In the rows, 128 means zero.
One turn or mirror swaps these rows in pairs. Which row does each one swap with?
q_742: [105 144 135 122 120 134 121 145 176 142 133 106 136 132 112 150 159 125
 107 101 115 149 147 119 125 103 136 104]
q_308: [113  97 129 155 101 130 137 117 143 153 123 154 134 130 105 129 144 142
 125 131 104 101 140 129 163 106 120 115]
q_204: [124 139 138 110 147 112 143 107 143 144 152 135 152 155 113 153 132 118
 114  93 119 122 128 151 112  94 116 107]
q_809: [120  93 124 150 101 141 140 119 134 156 138 138 152 126 125 150 153 128
 122 133 113  89 142 119 169 123 123 106]
q_478: [115 137 120 113 153  84 110 121 156 149 112 111 136 124 117 130 144 116
 126 119 107 123 142 129 148 123 122  83]
q_88: [134 112 141 136 119 125 134  87 122 133 126 113 130 139 142 152 109 149
 106 126  94 126 150 145 148 126 112 101]
q_395: [123 151 135 127 155 161 150 124 111 115 138 108 131 137 111 165 134 138
 126 120 116 123 139 118 116  85 120 114]
q_524: [135 117 122 134 130 128 147 103 114 138 117 103 165 128 126 176 117 120
 123 114 142 104 146 155 129 129 124  96]
q_615: [124 118 139 121 128 141 127 135 114 152 118 126 171 105 110 156  98 130
 144 121 111 110 134 121 121  87 123 104]
q_111: [100 161 108 114 138 113 127 130 148 150 143 138 141 131 103 129 141 117
 127 120 116 141 141 120 141 106 108 153]
q_604: [146 109 145 145 131 113 134 124 104 123 127 122 169 153 115 152 104 139
 129 124 117 101 138 138 136  96 106 108]
q_766: [123 137 144 131 139 147 129 141 139 115 131 146 183 136 104 141 120 141
 132 116 102 117 121 123 148 106 108 138]
q_462: [110 134 129 169 122 177 113 116 150 154 116 128 158 138 113 152 146 121
 122 132 114 150 145 122 144  97 115  89]
q_159: [108 130 105 121 127 108 153 119 146 141 113 104 118 154 108 128 177 111
 126 118 122 132 143 132 140 113 108 116]
q_164: [119  95 129 150 162 158 125 134 166 158 141 129 160 129 127 158 133 136
 133 124 127 114 142 133 146 137 123 114]
q_716: [133 101 132 140 130 123 143 104 109 106 120 111 152 147 109 130 118 147
 117 153 127 147 124 124 149 111 104 120]
q_15: [116 121 132 124 108 146 167 136 124 160 143 106 153 134 104 105 132 131
 125 132  97 134 137 132 148 129 115  82]
q_47: [120 178 129 141 159 117 150 115 145 131 118 148 159 130 116 150 139 144
 123 120 124 112 147 124 149 109 129  75]
q_745: [109 125 118 130 112 135 119 100 100 119 134 109 159 123 125 140 140 156
  94 135 143 117 135 145 154 124 138 118]
q_825: [110 168 122 151 130 136 115 117 148 140 127 131 148 140 109 136 168 136
 128  79 121 112 132 131 153 125 126 114]
q_829: [127 146 129 123 123 132 139 147 143 129 139 152 178 143 113 161 133 131
 126  91 127  99 126 126 154 103 111 126]
q_950: [116 134 129 155 147 173 121 122 114 140 122 119 159 130 108 141 134 112
 121 141 104 127 140 132 101 111 119  82]
q_7: [119 122 133 115 132 130 143 123 142 162 141 148 164 117 114 129 161 112
 113 137 102 132 175  90 139 109 130  91]
q_805: [ 88 123 105 117 111 145 122 125 137 146 141  89 157 117 130 142 144 149
 113 126 128 144 130 106 120 129 144 102]
q_370: [118 101 132 135  87  97 117 132 133 164 134 113 145 143 123 124 131 139
 121 126 115 125 148 123 174 121 120 104]
q_867: [114  87 130 121 118 129 127 134 156 146 132 100 164 134  90 120 134 112
 126 116 116 158 143 125 157 108 115  98]
q_776: [128 111  94 124 125 125 138 114  89 128 125 119 162 125  89 147 125 146
 137 120 114 111 146 121 116 137 126 106]
q_666: [112 129 112 139 121 135 143 118 156 152 126 106 118 145 109 141 177 109
 113 128 139 144 151 115 156 132 120 111]
q_18: [131 156 131 134 143 137 130 114 121 106 127 121 174  92 122 138 165 139
 111 128 124 101 146 123 144 106 139 108]
q_719: [120 105 130 139 134 179 117 128 141 134 118 130 159 136 112 113 123 130
 118 132  99 108 138 127 161 106 118 111]
q_712: [135 127 134 151 124 126 122 111 144 106 136  90 150 134 106 150 158 134
  99 134 131 157 154 145 136 132 114 116]
q_728: [121 114 129 132 184 141 161 122 127 122 119 128 154 134 105 185 141 131
 120 129 126 136 136 118 136 111 122 112]
q_210: [139 128 124 151 148 100 157 105 130 117 139 149 163 129 144 135 124 137
 134 120 134 109 150 125 139 133 131  87]
q_232: [136 119 125 123 131 110 145 111 111 106 139 117 143 140 120 138 116 154
 114 166 132 117 133 128 157 103 110 115]
q_386: [122 151 113 136 155 124 109 135 120 158 149 136 171 127 103 177 122 127
 134 112 114 124 154 107 130 102 126 125]
q_536: [112 115 130 110 169  91 159 135 132 160 151 109 146 128 124 153 123 121
 120 140 110 125 143 119 139 109 119  96]
q_793: [115 143 133 130 115 162 151 136 127 155 144 108 153 125 130 151 139 140
 122 125 105 166 149  99 123 116 124 134]
q_197: [ 99 139 106 134 137 142 120 126 127 125 136  88 167 117 136 172 139 138
 121 145 149 136 122 116 139 109 122 123]
q_911: [ 89 135 117 135 133 136 115 124 130 168 126 115 110 118 109 130 161 140
 133 124 126 139 148 107 157 121 140  93]
q_252: [117  90 128 139 133 103 139 123 138 112 121 161 159 130 115 140 131 133
 126 132 109 158 131 117 140 102 118 126]
q_956: [120  91 130 129 122 111 146 116 117 138 126 160 153 126 108 153 134 124
 119 114 107 161 144 129 124 108 127  86]
q_854: [142 148 101 132 144 125 142 147 110 122 106 112 167 115 102 140 142 138
 136 140 147 133 145 100 135 106 122 110]
q_727: [124 162 128 150 127  80 141 126 141 140 125 109 165 136 143 158 129 133
 122 138 113 131 146 122 159 135 125 120]
q_280: [121 142 125 137 146 114 165 106 117 134 105 112 152 129 125 119 136 133
 126 125 151 124 135 117  96 121 117 129]
q_514: [111 125 109 143 130 142 116 108 121 147 134  94 140 115 139 135 168 131
 107 133 124 144 167 129 135 146 136  89]
q_99: [120 162 127 137 106 118 107 114 126 141 133 132 153 132 122 130 143 140
 117 139 143 121 144 130 177 150 123 103]
q_443: [117 179 135 158 124 115 137 136 152 155 121  92 147 137 116 124 134 139
 123 115 128 147 139 121 149 110 121  93]
q_609: [117 102 128 142 164 175 140 130 133 129 138 109 164 132 123 134 141 137
 127 111 111 138 135 124 107 105 120 118]
q_835: [120 137 124 124 140 163 119 105 143 161 132 144 147 131 123  96 132 136
 125 126 130 152 137 121 146 117 127 137]
q_767: [121 142 119 170 149 142 124 134 106 142 122 115 157 122 111 138 157 134
 144 136 146 125 150  98 125 127 124  83]
q_132: [135 128 120 147 109 113 154 119 143 130 140 137 139 140 156 139 144 107
 121 147 140 102 143 132 153 125 114  98]
q_331: [120 115 128 136 118 104 143 124 146 131 149 139 150 124 123 106 139 102
 127 122  95 148 151 123 145 118 109 139]
q_296: [125 125 115 151 121  95 145 103 148 147 117 122 129 154  94 136 147 121
 121  98 115 123 155 120 108 109 118  98]
q_907: [106 113 162 137 114 135 116 124 147 139 147  94 134 141 126 121 138 148
  99 130 102 145 128 137 141  98 110 108]
q_118: [117 163 133 125  93 117 168 109 149 156 132 112 146 126 115 127 135 137
 124 133 103  99 138 135 128 113 121 107]
q_23: [120 139 130 125  78 121 117 118 124 152 130  99 145 129 108 118 126 130
 124 128 147 138 145 120 139 102 126  80]
q_925: [123 104 122 147 147 128  86 109 121 133 131 120 145 132 126 162 130 147
 124 127 125  85 143 123 124 116 123 100]
q_465: [123 149 128 107 116 141 106 108 163 120 119 133 162 132 113 140 137 128
 119 133  83 132 153 116 128 128 110  90]
q_459: [105  80 126 144 133 116 114 129 129 126 160 113 149 138 103 118 142 130
 129 117 122  99 130 123 151 106 104 103]
q_142: [124 134 130 166 139 110 127 134 149 147 149 154 181 166 101 140 133 118
 137 117 115 132 142 112 142 105 114 121]
q_300: [131 114 106 123 119 114 158 142 135 130 126 101 131 134 143 125 129 100
 135 135 136 106 132 122 131 123 109  95]
q_751: [ 84 144 133 124 141 123 128 121 130 145 146 130 170 125 119 132 142 136
 133 131 147 113 105 149 118 134 109 109]
q_452: [117  95 124 151 162 174 116 126 120 165 128 140 149 136 128 147 149 134
 126 119 123 137 146 126 125 117 127  91]
q_507: [121 126 117 130 124 144 131 132 122 112 129  72 140 124 141 143 169 138
 102 127 125 146 144 122 127 114 121 113]
q_22: [116 126 114 114 150 104 123 110 124 145 137 144 165 126  77 127 119 144
 145 150 112 123 140 112 123 107 123 101]
q_784: [121 167 131 109 178 131 114 128 125 131 144 122 160 136 122 146 129 135
 123 126 109 147 135 128 168 118 116 119]
q_539: [124 160 128 129 129 101 108 129 127 138 107 135 149 137 111 127 127 129
 121 135 129 152 139 135 178 133 106 103]
q_5: [118 148 129 133 182 130 111 132 127 146 123 122 139 132 118 165 126 118
 126 130 146 127 137 138 112 120 129  96]
q_554: [127 144 125 134 108 155 161 138 128 185 127 146 155 125 115 143 148 131
 120 123 126 151 152 122 147 109 126 114]
q_242: [116 117 123 110 178 121 161 115 126 143 123 145 149 147 115 174 148 133
 129 127 111 128 147 131 141 109 123  87]

q_462 swaps with q_197
q_716 swaps with q_809
q_296 swaps with q_536
q_784 swaps with q_825
q_5 swaps with q_742
q_751 swaps with q_465
q_507 swaps with q_452
q_252 swaps with q_132
q_395 swaps with q_911
q_719 swaps with q_745
q_835 swaps with q_18

One turn or mirror swaps these rows in pairs. Which row does each one swap with?
q_298: [127 104 131 134 125 136 107 103 131 160  59 117 155 141 149 144]
q_704: [145 118 125 157 118 147  92 106 168 141  89 118 126 162 155 132]
q_62: [136 132 154 154 154  85 130 124 136 117 111 133 151 151 161 155]
q_52: [127 126 149 168 113 106  90 118 126 129  87 119 148 150 141 127]
q_436: [141 120 131 155 119 148  97  96 167 134  90 116 123 164 153 133]
q_108: [124 124 151 166 114 113  94 127 117 128  82 123 145 147 145 126]
q_424: [117  95 141 165 102 122 123 142 131 137  90 131 149 124 157 133]
q_45: [147 119 133 156 127 148  92 103 169 132  88 119 124 163 155 138]
q_301: [143 120 128 151 120 147  94 100 173 139  90 114 121 156 148 133]
q_839: [151 111 128 127 146 143 139 121 146 136 102 153 126 120 140 127]
q_699: [125 119 129 147 152 124 152 108 155 143  86 136 169 138 147 178]
q_292: [154 114 127 130 145 146 137 127 135 143 106 149 122 123 139 134]
q_126: [123 121 131 138 117 129  96 143 150 124  95 135 133 111 137 187]
q_144: [137 130 153 152 153  90 140 127 139 114 113 137 151 149 160 159]
q_603: [120 113 123 130 115 133  92 138 154 122  86 136 140 113 139 182]
q_9: [124 132 123 128 132 113 132 106 173 122 113 133 131 149 180 176]
q_823: [135 128 148 166 112 107  94 122 122 123  84 113 144 157 147 131]
q_173: [138 135 147 154 151  88 132 123 134 118 114 127 153 148 170 155]
q_940: [135  97 134 134 125 120 106 105 133 161  60 118 150 143 151 135]
q_656: [133 128 150 145 153  91 135 127 135 116 114 132 156 153 169 154]
q_826: [144 108 131 120 147 141 136 124 142 143  95 153 124 131 140 123]
q_455: [130 136 119 132 135 115 129 107 178 124 105 136 133 151 183 174]
q_842: [148 111 127 124 147 145 133 125 136 138 102 150 126 121 135 127]
q_208: [127 125 153 167 116 107  92 122 122 124  86 120 145 152 153 128]
q_250: [117 118 121 132 120 132  98 139 149 123  90 138 144 109 134 182]
q_319: [156 115 137 124 137 148 138 124 141 144 101 153 120 126 152 130]
q_289: [151 117 137 129 140 144 134 127 136 137 103 150 116 120 144 126]
q_237: [131 121 151 162 111 108  87 121 121 129  83 117 143 146 149 128]
q_368: [124 117 125 142 112 129 100 139 157 131  92 133 131 113 138 191]
q_849: [126 134 126 129 136 122 128 107 180 119 106 132 133 146 184 174]
q_119: [127 116 136 156 144 118 151 115 161 134  83 141 175 139 152 177]
q_804: [136 132 151 150 158  86 133 130 133 121 112 137 151 145 158 160]
q_682: [113 115 126 139 120 131  94 136 158 130  89 142 148 111 137 185]
q_335: [126 134 123 136 136 114 125 101 176 118 101 135 126 146 185 171]
q_816: [158 122 156 125 136  94 125 133 145 146  98 148 158 139 135 164]
q_605: [121 122 120 134 113 134  99 139 141 129  91 137 137 111 139 185]
q_864: [145 119 134 156 114 149  90 101 163 142  96 118 128 160 150 132]
q_150: [126 122 132 147 151 117 149 111 158 137  88 142 174 132 153 176]
q_96: [130  98 131 135 123 131 107 110 131 156  59 114 150 146 143 135]
q_143: [128 133 126 133 138 116 122 100 176 121 108 127 132 149 183 175]

q_823 swaps with q_173
q_237 swaps with q_144
q_816 swaps with q_424
q_119 swaps with q_940

